One turn sends every row of this set to another row. A few are shown first. Where does it send the rows asked after them?
dob: 9 -13 -21 6 -9 -10 -9 -2 3 -2 8 -9 -9 -2 -8 4 8
Mub: 5 6 1 -29 6 3 13 0 -13 7 -9 -9 -7 7 0 -3 6
Gegip: 2 15 -15 -13 1 2 15 -4 2 8 -12 3 0 -6 15 -10 3
tuk: -4 -10 -22 7 -2 -12 -12 -9 -7 -8 -7 -8 2 0 -4 11 -7
Lebo: 3 -1 18 -12 -8 18 0 7 1 -2 3 -4 5 0 2 -5 9
buk: 3 -13 -15 10 -2 -6 0 -3 0 -2 2 -14 -9 -6 -16 15 5
fivak: 7 6 -1 -32 4 2 10 1 -12 7 -7 -5 -4 7 3 -7 4
pabeb: 9 -3 8 15 -6 -10 2 4 -10 -7 -11 -14 20 -6 0 -2 -5
vimok: 10 -3 9 18 -7 -11 4 3 -9 -5 -10 -21 13 -2 -2 0 1
naluf: 4 -1 18 -11 -10 16 0 7 1 -2 4 -5 3 2 2 -7 10
pili: -4 -10 -22 6 -3 -13 -14 -9 -7 -8 -6 -7 2 1 -3 10 -7
pazil: 13 -4 7 17 -10 -15 -1 3 -8 -4 -6 -20 9 3 2 -5 5
kebom: 15 -4 4 13 -12 -15 -5 4 -7 -4 -5 -14 14 0 6 -10 2
Linob: -4 -10 -21 7 -2 -12 -12 -9 -8 -8 -6 -8 1 1 -4 11 -6
bobeg: 7 6 -1 -30 4 2 11 0 -13 8 -7 -8 -8 8 2 -6 7
vep: 1 14 -12 -7 2 0 19 -7 2 9 -11 -7 -11 -1 11 -6 13
pil: -4 -10 -22 6 -2 -12 -13 -9 -7 -8 -6 -6 3 0 -3 10 -7
butod: -2 15 -10 -7 5 4 23 -7 1 7 -15 -7 -7 -6 8 -1 8
siz: 4 -12 -19 0 -3 -3 -7 1 1 -5 -1 4 11 -16 -9 7 -11
ral: 6 6 0 -32 5 3 11 1 -13 6 -9 -4 -2 4 2 -6 2
vos: 4 14 -15 -11 -1 -1 14 -6 3 9 -9 -2 -7 -2 15 -11 10
mufe: 0 -12 -14 6 2 -1 2 0 -1 -5 -3 -6 4 -15 -17 16 -7
piruz: 5 6 1 -30 7 4 14 0 -14 7 -10 -7 -3 4 0 -3 3
tapu: 2 -1 20 -9 -7 17 3 6 1 -2 3 -7 2 1 -1 -2 11
tafal: 13 -3 5 12 -10 -11 -4 5 -8 -5 -8 -11 21 -5 5 -8 -5
ror: 10 -13 -23 -1 -9 -9 -14 1 3 -3 6 2 3 -8 -3 -1 -2
Nati: 2 -1 20 -10 -7 18 2 7 1 -2 2 -5 5 0 -1 -3 8
lif: -4 -10 -22 6 -2 -13 -13 -9 -7 -8 -6 -8 0 2 -3 10 -6
Zof: 3 -1 19 -10 -9 16 1 6 2 -1 4 -8 1 3 0 -5 12
mosoz: -2 15 -11 -11 5 5 21 -5 1 7 -16 0 0 -9 10 -4 2

pabeb -> pazil
siz -> buk
Mub -> fivak
And these:
Nati -> Zof
mosoz -> vep

One turn sends every row of this set to another row. A few are shown first. Where does it send the rows asked after them?
lusog: -15 7 -12 -2 -6 -25 -5 -17 -27 -2 -1 19 -1 -14 -5
sasa: -9 -4 -9 -4 -4 -17 0 -23 -29 -7 -4 18 -12 -19 -8
lafu: -13 6 -12 1 -6 -25 -1 -18 -27 -3 -1 18 -1 -16 -4
zes: -8 18 -7 -5 -14 12 11 -2 -5 -6 -12 16 9 6 -15
bev: -9 4 -4 -15 -26 0 -1 8 -16 0 -22 19 -15 4 -7
debug: -14 8 -13 -6 -16 15 9 4 -22 5 -17 -4 -6 -2 3
Bok: -1 -6 10 -9 -6 3 7 10 -4 9 -18 14 -4 -15 -12
kar: -16 8 -14 0 -3 -21 -4 -18 -27 0 2 13 2 -17 -3
rak: -5 -4 7 -9 -3 9 6 10 -5 12 -13 7 -1 -16 -8
Riv: -11 -2 -12 -2 -1 -12 2 -25 -31 -5 -2 11 -9 -21 -6
Saro: -15 -1 -14 -6 0 -7 -4 -22 -29 -2 1 8 -7 -20 -3
mimin: -6 17 -5 -6 -15 10 10 -1 -4 -7 -13 18 7 6 -17
kun: -14 7 -13 3 -3 -23 1 -19 -29 -2 0 14 1 -17 -3
fimal: -5 17 -5 -4 -16 8 13 -2 -5 -8 -15 19 6 6 -18
non: 0 -6 9 -5 -5 4 12 8 -6 10 -18 10 -4 -17 -10
kiv: -4 17 -6 -1 -15 9 16 -3 -5 -7 -14 16 7 5 -17
vum: -1 1 -4 -4 -26 -2 16 3 -21 -2 -28 16 -16 0 -6
lilof: -16 -1 -11 -11 -3 -10 -12 -20 -28 -3 2 13 -8 -17 -6
karu: -12 -2 -9 -10 -5 -16 -9 -21 -27 -5 -2 20 -12 -17 -8
linu: -3 -4 9 -11 -5 5 4 11 -4 11 -15 11 -3 -15 -10
vup: -5 5 -10 2 -20 7 22 1 -23 0 -24 2 -10 -4 -1
Fusi: -17 7 -13 -3 -4 -22 -7 -16 -26 -1 2 16 1 -15 -4
sarab: -15 8 -9 -16 -21 10 -5 9 -17 5 -15 7 -10 3 0
Gonul: -2 -6 7 -5 -3 8 11 9 -6 11 -17 6 -1 -17 -8
padad: -7 18 -7 -2 -13 12 14 -2 -5 -6 -13 13 8 5 -15

karu -> sasa
fimal -> kiv
And these:
Gonul -> rak
lusog -> lafu
debug -> sarab

One turn sends every row of this set to another row. A few are shown first. Where does it send the rows asked after them?
nufol: 6 -8 8 1 12 3 8 -17 10 -3 -1 0 -5 -6 17 3 -3 -16 6 7
Lazip: 0 -11 -11 9 -1 5 18 2 -4 9 -5 15 7 0 -2 3 -1 11 0 3
rifit: -7 -4 -4 9 0 -6 5 -16 7 2 11 1 2 3 18 -2 5 -14 12 11
Likor: -9 -10 6 -17 13 3 1 11 -19 0 -3 4 4 -2 6 -9 -1 -7 -5 -5
Ruz: 7 5 0 2 4 1 6 -22 -6 -6 -14 9 -3 7 8 -3 -17 8 5 1
lisom: -1 13 -3 4 -2 14 -20 -8 4 9 7 -9 16 6 -2 -3 5 -2 -9 5
tiz: 0 -1 7 9 -12 -2 1 16 6 -3 0 -13 0 -20 -6 -10 7 -13 -14 -1
Sab: -8 10 0 -2 -4 -9 -7 8 -17 7 7 -5 10 10 -2 -7 0 20 -5 1
kiz: -6 -9 -5 -8 12 -3 8 5 -19 7 -15 6 11 2 5 -11 -6 -5 4 -2
Loko: 8 -3 -1 -7 3 4 15 -8 -3 1 -14 14 10 2 3 -3 -12 8 8 -2
duvev: -2 6 -1 -1 -14 4 6 4 4 -2 6 -13 0 -28 0 -14 4 -9 -5 -4
tetis: -6 7 11 4 -3 9 -18 -9 1 -1 -9 14 -11 -1 14 -9 -13 -7 -2 -1
tem: -13 10 1 6 -3 -12 11 -5 -14 -9 -4 0 -12 0 -1 -6 1 0 -27 4
lefut: 12 -8 10 -1 3 1 3 5 -8 -13 -5 -8 -11 -2 2 10 -13 1 15 8
las: -5 1 5 23 4 -14 -3 5 -6 -3 12 -15 -16 -8 -4 -6 7 -2 -10 4
Tisar: -3 6 -3 1 -9 14 4 -8 4 6 2 -1 2 -21 9 -3 0 -7 -26 2
Pimu: 8 2 9 -11 -11 -1 -14 5 2 15 4 -3 18 -8 -3 -8 3 6 3 -1
gizif: -3 15 4 2 -5 16 -13 -10 13 11 5 -9 12 5 0 -4 3 -6 -11 1
zenam: -10 7 -1 2 -3 -20 -7 8 -13 4 5 -5 7 10 -2 -3 7 16 -8 6
fazer: 2 10 -6 9 1 5 4 -22 -10 -4 -19 -9 3 -3 -9 -11 -12 6 2 -5
lizuz: -4 9 -3 16 -8 5 3 -9 6 3 -6 -1 8 -11 1 -13 4 -10 -28 0
Vuni: -11 7 2 18 -4 -5 8 7 -3 -13 7 -2 -21 -6 -6 -5 6 -4 -7 9
sas: 1 -6 -13 4 2 4 14 -6 -6 6 -16 16 -2 9 -2 -3 -9 2 -2 -7
vulur: 14 -8 11 -5 10 4 8 -8 6 -2 -2 -11 -6 0 1 11 -6 -9 14 4
Dabon: 8 -13 0 1 3 -7 10 -2 1 -1 -4 -18 -14 5 -6 9 -2 -15 9 -3
fal: 3 8 1 7 -15 -1 -2 10 8 1 4 -15 2 -20 -7 -11 5 -14 -9 -5
gon: -4 -11 -5 -4 -4 -1 -3 11 -16 -4 -15 -8 8 -12 15 -2 -10 -1 11 10
moze: 3 -10 4 -3 3 -3 9 8 -16 -19 -9 -3 -2 -12 11 -3 -11 -2 11 8
Tor: -1 7 3 -7 -18 5 -5 16 2 5 2 -13 20 -2 -4 -6 4 1 -2 1
fuf: -2 -2 0 2 -9 -4 0 1 -18 -13 -7 -21 10 -8 9 -1 -9 -9 8 16
Nid: 2 7 3 -8 -16 -3 -17 13 2 6 6 -10 16 0 -3 -6 5 3 -2 -1
Rebu: -5 0 2 3 7 5 -16 -19 5 3 -11 -1 -10 -3 20 -6 -9 -11 7 0
pifi: -10 10 -4 12 -1 -14 7 2 -13 3 -4 -2 -4 -7 -2 -8 3 3 -29 0
mir: 7 -13 0 -4 -9 2 -2 11 -6 -9 -14 -15 -14 -9 2 9 -11 -1 5 -1
let: -6 10 5 12 4 -1 -16 -3 0 9 18 -12 -6 13 0 3 4 7 0 7
zod: 3 -10 2 -11 7 2 16 4 -9 -7 -12 8 9 -11 9 -10 -7 -2 7 -1
Mevur: 1 4 -14 9 -4 8 0 -24 0 -3 -18 -1 -6 1 6 -5 -14 2 2 -4
kelir: -2 6 12 11 11 -2 -16 -2 -8 2 7 -3 -6 15 -14 -2 5 3 1 12
voluk: -10 11 3 13 11 -3 -17 0 -3 5 13 -6 -8 11 -5 -2 9 7 -4 7
Dirin: -1 -11 3 6 10 -7 -1 -8 7 10 1 -2 -8 5 14 4 0 -20 13 7
zole: 7 5 2 2 2 14 -15 -13 2 16 8 -9 19 -4 -2 -2 4 -1 -2 9
ralor: 5 -7 9 -6 12 -7 7 -13 3 4 1 -17 -12 0 -8 1 5 -8 2 -12
kasos: 2 0 6 4 8 1 1 -23 0 -10 -8 8 -11 -2 20 -3 -12 -6 0 4
kobaz: 0 11 -6 9 -10 10 -2 -3 3 8 -3 -2 10 -13 1 -6 0 -9 -29 0
pomif: 11 -9 12 6 -14 -1 -4 8 3 1 -9 -4 -15 -7 -1 16 -10 3 0 6
Mizo: -9 6 -3 17 0 -14 2 0 -15 3 0 6 -3 -3 1 -12 1 10 -25 -1
batef: -8 8 0 24 1 -10 2 7 1 0 9 -8 -17 -11 -6 -6 8 -5 -10 4
Vin: -2 5 6 4 -5 -20 -5 0 -14 3 0 2 8 16 -7 -3 3 13 -3 12

gon -> mir
kobaz -> pifi
And these:
tem -> Vin
Mizo -> Sab
Ruz -> Loko
ralor -> rifit

One turn sends every row of this set to another row. A few are shown first. Where does it send the rows asked after them?
zom: -15 3 4 -7 -8 -9 -1 -2 1 -11 -5 -5 7 -1 5 3 2 0 8 34
Kep: 15 4 -1 6 0 -7 -1 -9 -1 -20 -6 -16 -7 -4 1 -10 11 -12 4 7
Sutud: -9 14 -10 4 12 -11 12 -10 -9 -11 -2 -8 5 10 4 0 -5 -2 -1 25
Sudo: 6 2 -2 -10 -10 -1 -4 -5 1 4 -19 -7 -7 -9 -1 28 -6 5 0 -7
kezaz: 3 -2 6 -4 -1 -13 6 -8 3 10 -2 12 -21 11 -1 13 -2 9 7 14
gilo: 19 12 -11 -1 -9 -1 -4 0 4 -6 -5 -11 6 0 1 -17 8 10 -8 11
vipub: -8 -6 2 -5 -12 -5 -2 -4 -10 6 -17 13 4 -2 3 24 -4 6 2 -5
nuv: -15 6 -1 12 5 -15 4 -3 -23 -9 2 3 6 -1 5 -6 10 -3 11 2
pir: -8 7 -5 -1 0 -14 6 -2 -7 -5 3 16 6 10 5 -11 1 21 6 7
kifuz: 17 4 -1 9 -3 -5 0 -1 -13 19 -3 0 -5 0 0 4 8 -11 1 17
ritel: -14 -4 8 -3 -3 0 3 13 -8 -7 1 2 10 -1 4 1 3 2 6 -19
pib: 5 4 -5 6 4 5 -1 -8 -5 10 -25 -4 -3 -7 -3 24 -4 0 -5 -8
neb: 14 6 5 4 6 -6 2 -4 0 17 -5 -2 -22 -2 -3 14 2 -3 10 15
Befop: -4 5 4 5 1 -12 1 4 -10 -1 0 18 7 -2 5 -11 7 7 19 13
bedu: -20 12 -5 8 16 -1 6 -8 1 -3 -10 -10 3 3 -1 4 -3 3 -2 28
Fenad: 8 -4 2 -3 -2 3 6 4 3 -17 -3 -9 3 6 2 -6 1 -3 -6 -19
Gizir: 9 -9 -3 3 -12 4 -4 -10 -7 2 -24 7 7 1 1 14 0 -6 -10 -2
kem: -12 11 5 -2 9 -8 -2 -4 9 -11 -5 -18 -19 -12 -4 9 4 12 13 1
Kemap: -2 7 -8 -2 -10 -2 -3 -3 0 23 -3 -6 -5 5 -4 11 3 17 -16 11
laru: 1 2 -3 2 3 -8 7 -9 -17 5 -15 11 -2 2 3 23 -8 0 4 -10
seda: 2 18 -9 -6 3 -11 8 -7 -3 -13 0 -21 0 2 4 3 -4 -3 1 25
ropu: 21 4 -1 5 1 1 -4 -4 13 -9 -12 -3 -3 -1 -1 -17 9 2 4 15
tuv: -11 -4 8 2 9 -1 10 7 -4 -11 -1 5 2 6 3 0 -2 1 6 -21
Kile: 8 -3 -2 -7 -13 -7 1 -10 7 8 -3 4 -13 15 -1 6 1 14 -12 14
zizef: -5 22 -3 1 6 -2 -5 10 1 11 -4 -12 -1 -18 -3 2 6 19 11 6
Zufaf: -6 5 4 -6 2 6 1 12 5 -6 -3 -17 0 -7 -1 6 0 7 -1 -22
Buve: -23 -4 4 -3 -6 -16 1 -8 -4 -18 1 8 -2 7 4 -3 6 14 7 3
Disuf: -6 17 -1 1 15 -2 0 0 14 4 -8 -6 -12 -7 -6 1 0 25 9 6
lorir: 20 -3 -5 -6 -11 -6 3 -11 -8 -5 -16 3 -2 3 4 17 -5 -6 -3 -6
dovu: -2 7 -5 6 -7 -6 0 1 -18 26 1 4 3 3 0 8 6 5 -6 13
nit: -6 1 8 4 12 10 2 10 7 -4 -9 -12 -2 -7 -4 4 1 0 3 -19
Zolak: -1 -1 -6 3 -12 0 -8 -10 5 -17 -9 -16 4 2 -1 -13 12 5 -15 7
mip: -13 3 0 2 2 2 -2 -6 8 -8 -13 -12 6 0 -1 0 3 -2 -2 35
Vusu: -21 16 -5 10 8 0 -6 -1 -4 2 -7 -22 0 -14 -5 4 9 12 -2 -1
viru: 5 -8 7 3 -3 8 -1 9 2 -12 -7 -6 8 -1 1 -7 7 -10 -2 -14
nol: -11 15 -1 -13 -2 -13 3 0 -1 -9 0 -17 0 -6 4 10 -3 3 10 28

Zufaf -> ritel
pib -> laru
And these:
Kep -> kem
zizef -> Befop
kezaz -> Kile
nol -> zom

One turn sends every row of this set to another row. A few are shown first. Where does it send the rows asked after them?
vod: 10 16 -13 -6 -1 11 7 6 -14 -4 26 -14 2 6 4 -8 11 -3 11
lon: 6 6 -9 -8 10 0 -4 12 -10 -5 -7 -14 11 21 -5 -14 -4 -9 -7
gol: -3 -20 -12 -17 5 -4 5 -1 -3 -6 0 -17 1 3 8 -18 6 -19 -11
ped: -13 11 -12 -12 -3 -20 -3 16 -13 5 -6 -12 -8 -4 -10 -4 -5 -14 -3
simo: -8 1 10 -2 -10 5 -5 6 10 -10 19 -7 -10 -3 -4 -9 7 -4 5
Bitad: 2 8 -9 -12 10 2 -1 16 -18 1 -2 -10 5 19 -10 -19 -4 -5 -2
suv: -1 17 11 -18 11 3 3 -1 -11 11 9 -15 11 -15 -2 1 -1 4 -12
feza: -7 -21 -12 -17 5 -4 9 -4 -3 -7 4 -13 3 -1 11 -17 6 -13 -8
bazu: -6 -21 -12 -18 7 -3 5 -6 -7 -6 9 -16 3 2 10 -14 9 -14 -9
Sodu: -7 8 -13 -11 -7 -15 6 17 -12 5 -11 -9 -11 -7 -9 -8 -3 -13 1
zosum: 9 18 -8 -11 -1 7 6 2 -14 -5 30 -16 0 6 3 -8 8 -6 10
lal: -1 12 10 -18 13 -1 3 -4 -2 9 5 -16 10 -10 -1 2 -2 7 -17
noki: 1 16 11 -17 13 -1 2 1 -4 11 7 -20 9 -12 0 2 -1 4 -15
govu: -3 6 -18 -16 2 16 3 -2 -20 -4 14 -12 -7 -27 4 -8 -2 -1 -11
Febu: -7 -18 -10 -17 4 -4 3 -6 -8 -6 0 -10 4 5 14 -20 6 -10 -15
pani: 13 14 -3 -2 -16 -10 -4 2 -8 14 7 -2 5 -12 2 0 2 -9 -20
leke: -8 8 -2 -22 -10 -3 5 -13 0 -3 3 -20 -1 15 17 -2 -9 -19 -6
razub: -7 10 3 -22 -8 2 5 -14 3 -10 3 -19 -1 9 13 0 -10 -22 -5
Zibi: 11 18 -18 -8 -4 1 9 3 -16 -3 24 -14 0 7 2 -7 11 -3 10
raseb: -12 10 -12 -11 -3 -18 0 15 -11 5 -10 -12 -13 -3 -7 -1 -5 -10 3
goz: -4 17 6 -19 10 1 0 3 -1 9 8 -16 5 -15 -3 7 1 5 -18
Zile: 2 6 -7 -6 6 2 -6 16 -15 -3 -11 -12 8 15 -7 -19 -7 -5 -8
Gurut: 10 3 0 1 -18 -1 -15 -3 0 -16 9 -10 -7 2 12 -5 -16 -2 -8
doni: 10 9 -5 -11 -16 -11 -2 6 -13 21 5 0 4 -7 6 -7 0 -9 -21
kuzor: -5 10 6 -22 -8 -4 9 -10 4 -7 2 -22 -6 13 13 0 -9 -15 -5
pite: 8 9 -6 -10 -13 -13 1 4 -10 18 11 0 5 -12 1 -6 5 -10 -24
kadaz: -3 8 -20 -20 5 17 5 0 -15 -10 18 -12 -7 -16 10 -13 0 -1 -14
Mebul: -14 1 5 -3 -10 3 1 5 4 -9 18 -10 -14 -6 -4 -8 12 1 7
bag: 10 1 2 -3 -15 -2 -16 -1 -4 -19 7 -8 -10 -6 15 -6 -10 2 -11
Takon: -6 -3 6 -4 -15 2 -7 8 4 -9 12 -5 -15 -3 -9 -9 8 -7 9
vus: -12 11 -10 -7 -7 -19 4 17 -11 1 -7 -8 -8 -6 -12 -9 -2 -13 1
Mizan: -13 7 1 -20 -6 -4 6 -9 4 -2 1 -24 2 7 17 1 -9 -17 -14
Med: -12 11 -9 -6 -6 -19 1 14 -13 1 -8 -11 -13 -5 -6 -5 -9 -12 6
gelid: -2 6 -10 -6 5 3 -6 14 -9 -3 -6 -9 13 21 -4 -17 -5 -7 -4
lifa: 10 1 -1 -3 -18 -2 -15 0 3 -10 10 -9 -12 -1 14 -6 -14 -2 -11
Feva: 13 2 2 -5 -14 -3 -16 2 0 -15 7 -11 -10 -7 13 -3 -14 3 -13
mib: 12 10 -8 -9 -10 -16 -7 8 -14 15 9 2 7 -10 4 -7 1 -11 -19
pepo: -3 13 -18 -18 3 19 3 2 -19 -8 14 -12 -12 -20 4 -5 1 -4 -9
zafak: 10 0 2 -6 -15 0 -13 -1 1 -16 6 -9 -14 1 19 -6 -8 3 -10
Guz: -7 -18 -12 -18 6 -1 2 -8 -9 -6 1 -17 0 4 9 -19 7 -15 -14
vara: -11 6 8 -5 -10 1 -3 7 6 -10 21 -6 -16 -4 -6 -9 12 -5 1
Tisi: -2 9 -20 -13 3 19 5 3 -18 -3 12 -16 -10 -20 1 -8 2 -2 -17
filu: 12 17 -17 -7 -4 1 7 0 -15 -5 29 -13 1 7 -1 -7 6 -2 7
vol: 10 18 -15 -3 -7 8 9 0 -11 -5 28 -10 0 4 2 -6 6 1 8
Sakep: -3 18 8 -23 9 2 3 -2 -5 8 6 -11 8 -13 0 8 -3 4 -17

pepo -> leke
Mebul -> lon
Mizan -> pani
And these:
lifa -> vus
Zibi -> bazu
Gurut -> Sodu
suv -> zafak
raseb -> filu
doni -> vara

